Here are some points, one per row:
[ 0.69  0.3  -2.22  1.15 -1.41  0.35  0.26 -1.09  0.62 -2.35  2.54 -0.44
  1.39  1.32 -0.5   0.32  0.74 -0.07  1.97 -0.07  1.77  0.49  1.2   0.32]
[ 1.69  0.76  1.54  1.4   1.34  1.22  0.99  0.85  0.3  -0.57  0.38  2.31
 -1.   -0.42  0.07 -0.67  0.39  1.45  0.11  1.13  0.7   2.27  0.94 -3.14]
[-1.06  0.83 -0.12  0.26 -1.12  1.36 -0.33 -1.15 -1.08  0.51  0.82 -0.46
 -1.38 -0.23  0.8   0.59  0.78 -0.15 -1.22  0.48  0.46  0.05  0.07  0.06]
[ 0.37 -0.8  -1.29 -1.28  0.91  0.74  1.15 -0.34 -0.23  1.23 -0.18 -0.45
  1.33  0.35  0.02 -0.82  0.46  1.02 -0.47  0.34 -0.35  0.6  -0.71  0.04]
[ 0.36 -0.28  0.66  0.59 -1.75  0.05  0.73 -1.62  1.16 -0.03  0.31  0.09
 -0.64 -0.73 -0.25  0.66  1.06  0.91 -1.68 -0.59  0.11 -0.93  0.58 -0.18]
[ 2.9   1.33 -1.24 -0.81 -0.82 -0.59  1.37  0.89 -0.07 -1.34 -1.19 -1.04
 -2.43  0.35  0.05 -0.44  0.39 -1.55 -2.44  0.16 -0.64  0.46  1.56  1.42]
[ 0.77  0.59  0.03  1.37  1.05 -0.25  0.24 -1.85 -1.86 -0.4  -0.04 -0.03
 -0.87  0.48  0.21  1.08  1.6  -0.34 -1.2  -0.17 -1.04 -0.78  0.56  0.92]
[-0.11 -0.34  0.76 -0.92 -0.3   0.59 -0.27 -0.04  0.03  0.18 -0.94 -0.05
 -0.78  0.17 -1.12 -0.31  0.8  -0.53  1.55 -0.67  0.07  0.69 -0.3  -1.13]
[-1.2   0.21 -0.06 -0.53  0.45 -0.14  0.34  0.52 -0.9  -0.79  1.54  0.07
 -0.13 -0.78 -0.12  1.17  1.58 -1.91 -0.03 -0.22  0.12  0.58 -0.54 -0.97]
[-0.08 -1.77  0.53 -0.24 -1.13  1.64 -0.2   0.24  0.68 -0.48 -1.84 -1.15
  1.25 -1.55 -0.68  0.78 -0.69 -2.08  0.84 -0.26 -0.57 -0.14 -1.12  0.68]
[ 1.06 -0.06  0.67  0.29  0.62 -0.93 -0.35  0.4   0.13  1.36  0.46 -0.4
 -0.65  0.42 -0.82 -0.47  0.25  0.83  2.77  0.88 -2.15 -1.88  1.61  0.22]
[-0.01 -1.49  0.89 -0.01  0.64  1.64  1.49  0.33  1.2  -1.4  -1.78 -0.24
  0.67  0.35  1.54  0.25 -0.58 -2.32  0.75 -0.52 -0.09 -0.91 -0.32 -0.86]
[-2.27  2.38  1.32 -2.48 -0.3  -0.5   0.06  0.14 -0.27  0.19 -0.54  1.37
  0.78  1.43 -0.3  -1.6  -0.9  -0.64 -0.69  0.23  0.13  1.17  1.68  0.68]
[ 0.57 -0.35  1.1   0.86  0.95 -0.49 -0.31 -2.12 -1.01 -0.36 -1.34  0.69
  0.23  1.11  0.87  0.13 -1.04  0.31 -0.16  0.67 -0.91 -0.27 -0.27  0.8 ]
[-0.51  1.54  2.28 -1.33 -0.55  1.82  0.9   0.85 -0.02 -0.45 -0.09  1.12
  1.7  -1.51  1.2  -0.29 -1.09  1.78 -0.45 -0.37  1.78 -1.5   2.75  1.67]
[-1.65  0.21 -0.42  0.12  1.62 -0.73  0.04  0.15  0.43 -0.16  0.62 -1.19
 -0.94 -0.5   0.54 -1.19 -0.52 -0.03  0.47  0.32  0.33 -1.94 -0.18 -0.16]
[-1.08 -0.94 -0.4   2.34 -0.92 -1.87  2.53 -0.42  0.61 -0.2  -1.98  0.77
 -1.41  0.37  0.44 -0.09  0.17  1.34 -0.84 -0.46  0.39  0.29 -2.01  0.52]
[ 0.03  1.54  0.68 -1.42 -0.58  1.43  0.68  0.9  -1.08 -0.63 -2.05 -0.39
 -0.21  1.09 -0.63  0.13  1.1  -0.44  2.09 -2.2   0.   -0.73 -1.43 -0.86]
[ 0.1  -0.67 -2.57 -0.89  0.23  1.02  0.51 -0.57 -0.02 -0.21 -0.02  0.88
  1.03  0.42 -0.36 -0.46  0.    1.    0.39  0.33 -0.33  0.22  0.04  0.1 ]
[-0.89  0.86  0.4  -0.32 -0.51  0.68 -0.77 -1.27 -0.43  0.87  1.52  0.34
 -0.04  0.24  1.53  1.77 -1.1  -0.11 -0.47  0.33  0.   -0.03 -0.59  0.99]
[ 0.88 -0.1   0.76  0.22  0.35 -0.05  1.29 -0.7   0.09  0.93  0.33 -2.34
  2.03  1.28 -0.29 -1.56  1.06  0.2   0.74  1.08  1.85  1.46 -0.87  0.85]
[-0.39  0.6  -0.58  1.24  0.11 -1.21 -0.36  0.79  0.16 -0.21 -0.55 -1.29
  1.06 -1.54 -0.25 -0.79 -0.68 -0.11  0.25  0.73 -1.25 -0.75  0.71 -0.58]
[ 0.3   0.17  0.89 -0.96 -2.02 -0.15 -1.13 -2.56  1.46  0.51  0.6  -0.2
 -0.53  0.98  0.68  0.68 -0.71  0.97 -0.68 -1.08 -0.07 -0.26  0.01 -1.42]
[-0.54  1.66 -0.33  0.77  1.04 -0.23 -0.27  0.51 -0.55 -0.35  0.06 -0.81
  0.35 -1.04 -0.32 -0.62 -0.68  0.03  0.12  1.12 -0.77 -1.34 -0.95  0.  ]
[-0.95 -0.17  0.14  0.24 -1.54  0.69 -0.32  0.55 -1.84 -0.57  1.3  -0.72
 -0.5   1.    1.89  0.69 -1.8  -0.37 -0.54  0.58 -0.9   1.32 -0.73  0.18]
[ 0.05 -0.82 -2.42 -0.81  0.28  0.92 -0.14  0.04 -0.06  0.02 -0.31  1.37
  0.78  0.46 -0.29 -0.29 -0.05  0.85 -0.13  0.14 -0.42 -0.2  -0.01 -0.05]
[-0.53  0.41  0.42 -0.54 -1.89  0.06  0.21 -0.16  1.18  1.11  0.85  0.5
 -0.02 -0.5  -1.08  0.55 -0.06 -1.04 -1.58  0.81 -0.95  1.09  1.56  1.46]
[ 0.63 -0.59 -1.28  0.18 -0.21  0.13 -0.84  0.99  0.13  0.07  1.36  0.19
  0.73  0.88  0.32  0.68  0.87 -0.03 -1.01 -0.9   0.44 -0.62  0.26 -0.56]
[-0.84  1.1  -0.74  2.31  2.36  2.18 -1.13 -0.49  1.53  1.48 -0.28 -1.71
 -1.34 -0.76 -1.21 -1.27 -1.67  0.33 -0.51 -1.26 -0.18  0.08  0.58  0.08]
[ 1.13 -0.77  1.12 -0.31  0.9  -0.43  0.14  1.46 -0.2   2.51  1.09 -2.17
  1.27  0.85  0.95  0.03  1.69 -0.08 -2.44 -0.83  0.6   0.02 -1.03 -0.62]
[ 0.51 -0.1   0.12  0.19 -0.04  1.24  0.51  1.21  0.25  0.86  0.02  0.97
 -0.98 -2.14 -0.13  1.01  0.26 -0.28  1.12  1.63  1.03  1.05 -0.89  0.69]
[-0.26  1.06 -0.94  0.29 -0.76 -1.31 -1.03  0.15  0.38  0.23 -0.68 -1.54
  0.33 -0.97  1.03 -0.8  -0.6   0.05  0.92  1.08 -0.59 -0.94  0.21 -2.  ]
[ 0.36 -0.49 -1.24 -0.17  0.12  0.5   0.13 -0.18  0.06  0.1  -0.05  0.18
  1.2   0.88 -0.38 -0.74  0.32  0.48  0.38  0.52  0.65  0.33 -0.21  0.35]
[-0.14 -0.8   0.2  -0.38  2.13 -1.5  -0.26 -0.15  0.71  0.22  0.49  1.22
 -0.47 -1.34  0.04  0.49 -0.36 -0.62  0.69  0.43  1.1   1.46  0.02  0.29]
[ 1.81 -1.5   1.1  -1.91  1.4  -1.44 -2.23  0.03 -1.17 -2.31  1.73 -0.3
 -1.48 -2.66 -1.91 -1.28 -1.37  1.59 -0.49  0.39  1.71  2.03 -0.56  0.09]
[-0.21 -0.53  0.6  -0.63  0.28 -0.44 -0.5  -0.47  0.68  0.63 -0.55  0.58
 -0.43 -0.38 -0.73  0.01  0.7  -0.54  1.39 -0.18  0.31  1.14  0.3  -1.19]
[-0.79 -0.99  0.18 -1.09  1.03 -0.41  0.34 -0.22  0.85  0.27 -0.84  0.2
 -0.53  0.17  0.46  0.42  0.27 -1.77  1.63 -0.6   0.57 -0.07 -0.32  0.02]
[ 0.24  0.45  0.81 -0.07 -0.29 -0.37  1.62  1.98  1.67 -0.65  3.07 -0.14
 -1.11  0.88 -2.12 -0.08 -0.99  0.57 -0.18  0.   -2.34 -1.31 -1.77  0.3 ]
[-1.94 -1.24 -0.15  1.71 -1.79 -1.07  0.36  1.09 -2.34  0.21 -1.13 -0.86
 -0.62  0.08  0.99 -0.26 -0.68  2.24  1.22 -1.57  0.17  1.31  0.14  0.71]
[-0.08  0.49  0.28  1.3   0.52 -0.45 -0.3   0.06  0.31 -0.54  0.51  0.33
  2.39 -1.35 -0.96  2.    0.2  -1.1  -0.47 -2.   -1.21  1.64  0.29 -1.29]
[ 0.27 -0.39  1.22  0.98  0.1   0.14 -0.28 -2.56 -1.02 -0.03 -1.34  0.59
  0.   -0.22 -0.91  0.28  0.14  0.76 -0.61  0.9  -0.6  -0.94 -1.27  1.68]
[ 0.43  0.52 -0.43 -0.97  0.9  -0.79  0.2   0.71  0.14 -0.08  1.35 -0.09
 -0.77 -0.6   0.45  2.04  0.61 -0.49  1.07 -2.36  0.73  0.08 -0.33  0.07]
[ 0.19 -1.15 -0.63 -0.12  0.51  0.16 -2.2   2.17 -0.18  1.27 -1.19  1.95
  0.24  0.89  0.01 -0.15  0.14  0.02 -1.86 -0.26  0.06 -1.28 -0.52 -0.34]
[ 0.52 -0.27  0.71  2.25 -0.88 -0.65 -3.31  2.04  0.39 -0.39 -0.66  1.51
  0.54  2.16 -0.73 -0.55  0.32 -1.2   0.08  0.45  2.77 -1.03  0.04  0.59]
[-0.1   2.13 -0.91 -0.13 -0.18 -1.63 -0.05 -0.04  0.2  -0.03 -0.54 -0.48
 -0.11 -0.96  0.47 -0.62  0.57 -0.27  0.37  2.24 -0.36 -1.78 -1.01 -1.41]
[-0.54  0.04  0.49 -1.18 -0.82 -1.99  0.59 -0.68  1.07  0.05 -1.46  0.56
 -0.18  0.31  0.   -0.78 -0.58  0.27 -0.56 -0.39  0.4   0.09  0.93  1.13]
[-0.02 -0.99 -2.75 -1.29  0.54  1.1   0.12  0.   -0.17  0.3  -0.38  1.47
  0.72  0.19 -0.15 -0.22 -0.11  1.11 -0.46  0.01 -0.98 -0.24 -0.09 -0.23]
[ 0.35 -1.61  0.83  0.74 -0.54 -0.06 -0.21 -0.37 -1.94 -0.6   1.   -0.77
 -0.45  1.08  1.69  0.59 -0.17 -0.04  0.25  0.   -1.54 -0.03  2.01  0.09]
These points spread out most along one direction. Take the direction at right angles to it along which they spread out most. Then take the direction at right angles to both along which they spread out most. Go by this last direction. How far along it is each point below, from 0 to 99? 50 is the average, and the first point above lies past it. One standard deviation of the points above along it is 16.
[-1.08 -0.94 -0.4   2.34 -0.92 -1.87  2.53 -0.42  0.61 -0.2  -1.98  0.77
 -1.41  0.37  0.44 -0.09  0.17  1.34 -0.84 -0.46  0.39  0.29 -2.01  0.52] 42
[-0.08 -1.77  0.53 -0.24 -1.13  1.64 -0.2   0.24  0.68 -0.48 -1.84 -1.15
  1.25 -1.55 -0.68  0.78 -0.69 -2.08  0.84 -0.26 -0.57 -0.14 -1.12  0.68] 70
[ 1.13 -0.77  1.12 -0.31  0.9  -0.43  0.14  1.46 -0.2   2.51  1.09 -2.17
  1.27  0.85  0.95  0.03  1.69 -0.08 -2.44 -0.83  0.6   0.02 -1.03 -0.62] 60
[ 0.36 -0.28  0.66  0.59 -1.75  0.05  0.73 -1.62  1.16 -0.03  0.31  0.09
 -0.64 -0.73 -0.25  0.66  1.06  0.91 -1.68 -0.59  0.11 -0.93  0.58 -0.18] 49
[-0.21 -0.53  0.6  -0.63  0.28 -0.44 -0.5  -0.47  0.68  0.63 -0.55  0.58
 -0.43 -0.38 -0.73  0.01  0.7  -0.54  1.39 -0.18  0.31  1.14  0.3  -1.19] 59
[-0.02 -0.99 -2.75 -1.29  0.54  1.1   0.12  0.   -0.17  0.3  -0.38  1.47
  0.72  0.19 -0.15 -0.22 -0.11  1.11 -0.46  0.01 -0.98 -0.24 -0.09 -0.23] 58
[ 0.51 -0.1   0.12  0.19 -0.04  1.24  0.51  1.21  0.25  0.86  0.02  0.97
 -0.98 -2.14 -0.13  1.01  0.26 -0.28  1.12  1.63  1.03  1.05 -0.89  0.69] 54
[ 0.43  0.52 -0.43 -0.97  0.9  -0.79  0.2   0.71  0.14 -0.08  1.35 -0.09
 -0.77 -0.6   0.45  2.04  0.61 -0.49  1.07 -2.36  0.73  0.08 -0.33  0.07] 66
[-0.1   2.13 -0.91 -0.13 -0.18 -1.63 -0.05 -0.04  0.2  -0.03 -0.54 -0.48
 -0.11 -0.96  0.47 -0.62  0.57 -0.27  0.37  2.24 -0.36 -1.78 -1.01 -1.41] 17
[ 0.19 -1.15 -0.63 -0.12  0.51  0.16 -2.2   2.17 -0.18  1.27 -1.19  1.95
  0.24  0.89  0.01 -0.15  0.14  0.02 -1.86 -0.26  0.06 -1.28 -0.52 -0.34] 57
[ 0.88 -0.1   0.76  0.22  0.35 -0.05  1.29 -0.7   0.09  0.93  0.33 -2.34
  2.03  1.28 -0.29 -1.56  1.06  0.2   0.74  1.08  1.85  1.46 -0.87  0.85] 58
[ 0.05 -0.82 -2.42 -0.81  0.28  0.92 -0.14  0.04 -0.06  0.02 -0.31  1.37
  0.78  0.46 -0.29 -0.29 -0.05  0.85 -0.13  0.14 -0.42 -0.2  -0.01 -0.05] 59
[-1.2   0.21 -0.06 -0.53  0.45 -0.14  0.34  0.52 -0.9  -0.79  1.54  0.07
 -0.13 -0.78 -0.12  1.17  1.58 -1.91 -0.03 -0.22  0.12  0.58 -0.54 -0.97] 65
[-0.53  0.41  0.42 -0.54 -1.89  0.06  0.21 -0.16  1.18  1.11  0.85  0.5
 -0.02 -0.5  -1.08  0.55 -0.06 -1.04 -1.58  0.81 -0.95  1.09  1.56  1.46] 53
